11,-18,9,-2,4
-17,-9,10,12,-12
54,34,17,-3,-43
->
4,-2,9,-18,11
-12,12,10,-9,-17
-43,-3,17,34,54

-39,5
-26,28
-18,16
14,4
-9,-6
-11,-11
-19,-11
-26,2
-6,3
-1,-4
-15,-5
11,0
->
5,-39
28,-26
16,-18
4,14
-6,-9
-11,-11
-11,-19
2,-26
3,-6
-4,-1
-5,-15
0,11

9,-15,-9,11,-3,-19,27,25
4,-20,-4,15,-1,-23,31,35
15,44,37,-25,22,42,-14,-6
10,-17,-10,9,-2,-20,31,32
1,-7,-2,7,5,-7,16,17
3,-5,-6,7,-1,-6,7,4
->
25,27,-19,-3,11,-9,-15,9
35,31,-23,-1,15,-4,-20,4
-6,-14,42,22,-25,37,44,15
32,31,-20,-2,9,-10,-17,10
17,16,-7,5,7,-2,-7,1
4,7,-6,-1,7,-6,-5,3

16,5,-12,4
18,-8,-31,10
-30,14,31,-7
-22,7,17,-8
9,-23,-15,9
33,-30,-52,14
20,-21,-22,6
19,-36,-21,7
17,-1,-9,4
->
4,-12,5,16
10,-31,-8,18
-7,31,14,-30
-8,17,7,-22
9,-15,-23,9
14,-52,-30,33
6,-22,-21,20
7,-21,-36,19
4,-9,-1,17

34,-43
32,-36
-6,-36
33,-38
-12,-16
30,-41
-21,-5
36,-44
-15,53
33,-38
->
-43,34
-36,32
-36,-6
-38,33
-16,-12
-41,30
-5,-21
-44,36
53,-15
-38,33

-2,2,0,-4,6,-10,3
13,12,7,-2,10,7,15
-11,-10,-3,8,-4,-16,-4
-3,-8,-2,15,-5,-7,3
-6,-27,-10,41,-15,-24,6
->
3,-10,6,-4,0,2,-2
15,7,10,-2,7,12,13
-4,-16,-4,8,-3,-10,-11
3,-7,-5,15,-2,-8,-3
6,-24,-15,41,-10,-27,-6

-5,2,11,8,-2,-6,-8
4,42,-18,-1,-28,-4,-2
-7,11,-12,11,0,2,-2
-8,11,-12,12,-1,3,-2
-15,-4,-27,-20,8,-12,-16
20,20,5,0,-14,10,-13
5,42,-19,0,-26,-3,-3
5,42,-18,-1,-29,-4,-3
-1,11,-8,12,3,-4,-1
4,41,-16,-2,-30,-4,-3
->
-8,-6,-2,8,11,2,-5
-2,-4,-28,-1,-18,42,4
-2,2,0,11,-12,11,-7
-2,3,-1,12,-12,11,-8
-16,-12,8,-20,-27,-4,-15
-13,10,-14,0,5,20,20
-3,-3,-26,0,-19,42,5
-3,-4,-29,-1,-18,42,5
-1,-4,3,12,-8,11,-1
-3,-4,-30,-2,-16,41,4

2,-4,-5,-14,8,7,4,-6,-11,-11,-6,-2,-2,9,2
-5,4,9,-7,5,24,22,-10,3,-8,-12,11,3,8,-11
13,5,-2,-4,-2,0,-5,5,-21,6,-9,-2,2,-7,17
10,10,8,4,9,-2,-1,14,-41,-5,-20,-6,2,-4,16
0,6,3,4,-12,-5,-2,0,4,-5,0,-12,-6,-6,8
->
2,9,-2,-2,-6,-11,-11,-6,4,7,8,-14,-5,-4,2
-11,8,3,11,-12,-8,3,-10,22,24,5,-7,9,4,-5
17,-7,2,-2,-9,6,-21,5,-5,0,-2,-4,-2,5,13
16,-4,2,-6,-20,-5,-41,14,-1,-2,9,4,8,10,10
8,-6,-6,-12,0,-5,4,0,-2,-5,-12,4,3,6,0

22,-20,9
-1,2,-9
-28,34,-14
37,-25,-46
30,-14,-30
->
9,-20,22
-9,2,-1
-14,34,-28
-46,-25,37
-30,-14,30
---
-16,12,25,5,-28
-43,-21,17,2,-1
-42,9,5,-39,32
->
-16,12
-43,-21
-42,9

-29,-4,-39,6
35,50,13,23
-33,39,1,-26
->
-29,-4
35,50
-33,39

13,-8,-33,-16
-48,-27,-28,-38
9,-8,-36,-19
54,-38,47,53
->
13,-8
-48,-27
9,-8

-18,-19,-14,9,-13
42,42,29,-23,35
-17,-22,-13,13,-20
->
-18,-19
42,42
-17,-22

-30,12,37
25,-4,-34
-30,7,46
->
-30,12
25,-4
-30,7

20,23,52,1
1,-8,25,-3
-29,-42,-12,-14
->
20,23
1,-8
-29,-42

22,9
-45,6
-30,-17
-3,49
-25,-9
->
22,9
-45,6
-30,-17

-3,9,14,-7
-14,17,-4,-11
35,50,-51,-18
->
-3,9
-14,17
35,50
